One vector is turned by the same rotation once a step. Each row is the vector after some number of steps, and that number follows the row.
The counts run from 0 to 248.
[153 116 151 144 132  82 114  93 151 101 147 114 155 154 126 150 110 193
  88 113 156 121 143 177 136 134 139 150 107 122 157 144 102 136  85]
151
[143  58 160 128 100  72 121 122 103 126  96  83 156 138 138 114 141 144
 115 138 142 107 139 144 131 155 109 108 115 102  87 132 121 177 123]
172
[130  77 141 109 121  97 147 133 133 125 113 139 123 174 120 132 166 115
 170 170 124 140 132 153 111 190 164 113 131 119 102 109 131 189 119]
195
[146  56 147 148 136 131 111  96 159 154 131 137 149 166 165 117 155 120
 146 160 149 106 128 175  98 162 178 149 108 104 111 144 146 148 101]
185
[126  99 147 145 151  88 119  93 178 127 157 112 142 146 155 160 120 167
 112 124 122 146 138 156 116 123 165 165 121 136 151 165  86 115  75]
143
[ 62 138 132 136 120  72 146  95 179 129 115  96 150 120 136 151 147 160
 160 140  99 140 146 116 127 169 108 129 146 134 136 114 105 158 162]
229
[ 94  94 105 123  91  72 167 129 150 124 128 132 133 173 125 110 156 123
 147 179 118 144 113 113 137 158 116  94 117 123 149 123 136 179 133]
99
[110  87  72 161 134  92 120 150 165  80 174 119 140 144 145 170 168 151
 144 145 141 126 131 177 122 142 154 130 117 132 158 137 108 151 126]
9
[ 87  96 110 176 131 109 116 110 186  99 141  91 149 109 137 154 157 199
 131 137 178 113 148 150 122 121 140 135 118 140 131 132 119 120 114]
25
[120  81  88 163 135 117 120 149 189 115 160 108 125 141 150 173 178 175
 128 143 147 137 149 145 100 112 163 134 133 163 134 152 119 126 105]
17
[ 81 120 107 143 100  85 139 112 175  86 144  76 141 116 132 142 147 161
 111 148 132 136 155 103 165 153 118 126 153 137 159 142 106 145 129]
125
[109  97 106 168 127 105 131 150 180 108 139  85 131 115 131 145 176 203
 137 165 146 154 165 140 123 121 114 123 136 165 136 131 116 154  97]
18
[ 97 101 122 154 120  98 147 122 178 116 122  61 130 131 125 150 180 198
 133 136 140 169 165 119 132 125 128 140 146 171 103 136 132 138 103]
22
[ 68 127 122 132 122  62 144  98 177 126 144 116 136 138 150 182 141 136
 153 112 118 119 127 131 110 156 137 141 134 124 141 135  95 144 174]
230
[ 80  86 149 152 145  72 147 126 154 121 100  71 129 120 128 174 163 160
 145 137 140 142 147 134  96 120 160 142 153 140  90 135  72 136 118]
27
[114  94 148 137 144  39 136  98 136 105 124 117 133 134 139 166 109 155
 116 132 134 129 111 163 120 124 146 147 109 123 141 140  59 135 110]
146
[118  88 129 123  92 111 136 115 163 148 133 134 146 152 158  83 164 127
 156 187  91 153 139 104 129 179 114  97 124 129 140 145 139 187 122]
91
[133 101 112 129 109  97 137 126 158 108 119 127 146 170 114 122 152 150
 158 143 132 136 157 154 133 201 104 117 124 119 143 112 178 200 133]
198
[120 136 150 132  99  89 139  96 171 106 185 114 147 173 140 148 125 193
 106 111 137 137 147 123 136 135 125 114 129 142 161 165 104 127  76]
247
[149  76 105 137 129 125 111 124 189 140 143 151 162 172 137 122 152 151
 146 153 141 115 165 170 111 180 134 116 130 121 147 120 167 185 129]
197
[ 93 120 103 132  98  92 172 117 184  83 134 102 136 177 118 129 165 138
 133 163 131 160 139 127 152 148 136 132 146 153 172 119 153 165 139]
110
[112 102  81 170 123  96 131 148 181  87 149  93 148 138 122 150 164 189
 133 132 150 148 161 144 154 139 106 124 132 147 159 131 137 157 105]
14
[127 120 172 136 123  83 113  94 158 131 117 124 148 113 128 137 111 210
 136 111 126 120 179 134 135 186  95 120 140 119 121 129 104 159  98]
45
[139  43 171 132 136  87 123 116 119 162  87 103 151 152 158 125 150 111
 140 150 113 124 137 145 109 164 151 141 113 115  74 143 117 175 118]
180
[ 67 109 136 125 117  80 147 110 176 149 112  92 122 147 146 164 185 127
 155 130  99 157 135 121  93 149 138 144 159 140 109 133 127 153 172]
222
[139 108 175 141  94 100 109  92 155 129 137 134 142 160 131 124 122 208
 111 109 156 108 142 161 116 144  99 100  96 125 133 155 137 160  87]
56
[ 96 122 120 135 104  95 148 125 171  97 119  90 117 111 144 154 191 143
 140 164  98 173 147 111 131 140 144 113 165 142 143 138  80 153 134]
122
[ 96  96 132 143 133  77 139 134 154 116 107  73 122 122 140 176 183 178
 143 115 118 168 141 141 108 119 124 147 133 151 107 127 100 135 128]
23
[ 84 144 148 111 121  60 162 102 156 124 146 112 120 148 138 170 143 160
 152 125  97 152 144 106 115 172 140 121 155 126 124 149  82 149 134]
237
[122 117 157 154 121  91 121  89 173 125 134 102 134 127 140 124 114 206
 108 138 112 163 153 149 137 128 127 154 114 140 171 154  92 134  71]
144
[ 83 114 103 123 113  64 159 128 160  82 121 101 130 147 132 172 175 114
 139 160 137 148 119 130 122 132 148 113 152 135 151 126  87 151 169]
115
[136  98 176 107  77  91 145  84 127 133  98 124 143 165 151 133 160 110
 118 141 151 102 110 152 106 162 145 103 112  97  98 125 127 154 160]
73
[ 92 107 150 142 132  38 147 105 142 102 121  83 141 132 125 140 103 188
 119 130 119 150 142 123 147 149 109 140 127 128 135 143  79 141  95]
141
[ 81 136 130 150 125 110 127  86 222 148 153 114 155 114 149 137 143 171
 157 162 123 130 157 116 117 146 124 128 164 149 164 126 118 145 138]
228
[ 80 121 108 128 105  64 153 122 151  86 130  76 124 126 138 160 166 149
 113 124 104 158 142  98 150 156 129 136 154 138 126 148  84 136 145]
126
[111 128 139 127 119  76 136 104 162 117 179 141 125 158 164 186 136 150
 130 125 114 124 122 126  98 138 170 112 135 129 150 171  72 121 114]
242
[151 105 193 113  67 118 137  80 144 145 119 114 127 178 132 106 152 179
 112 141 151 132 143 146 106 142 129 110 122 134 112 140 154 156  91]
64
[135  96 165 137 152 106  96  93 182 146 141 126 158 120 143 149 116 192
 123 113 130 103 185 147 102 154 145 128 147 131 125 149  94 141  89]
44
[147  83 173 117  95 120 121  82 157 139 142 139 161 170 161 130 156 112
 105 151 162  85 135 148  92 144 178 110 130 108 116 146 137 145 144]
74
[173  80 182 114 109  86 116 118 119 112 111  80 139 136 123 122 148 161
 103 144 127 145 172 140 127 143 125 108 141 123  84 136 103 173  91]
164
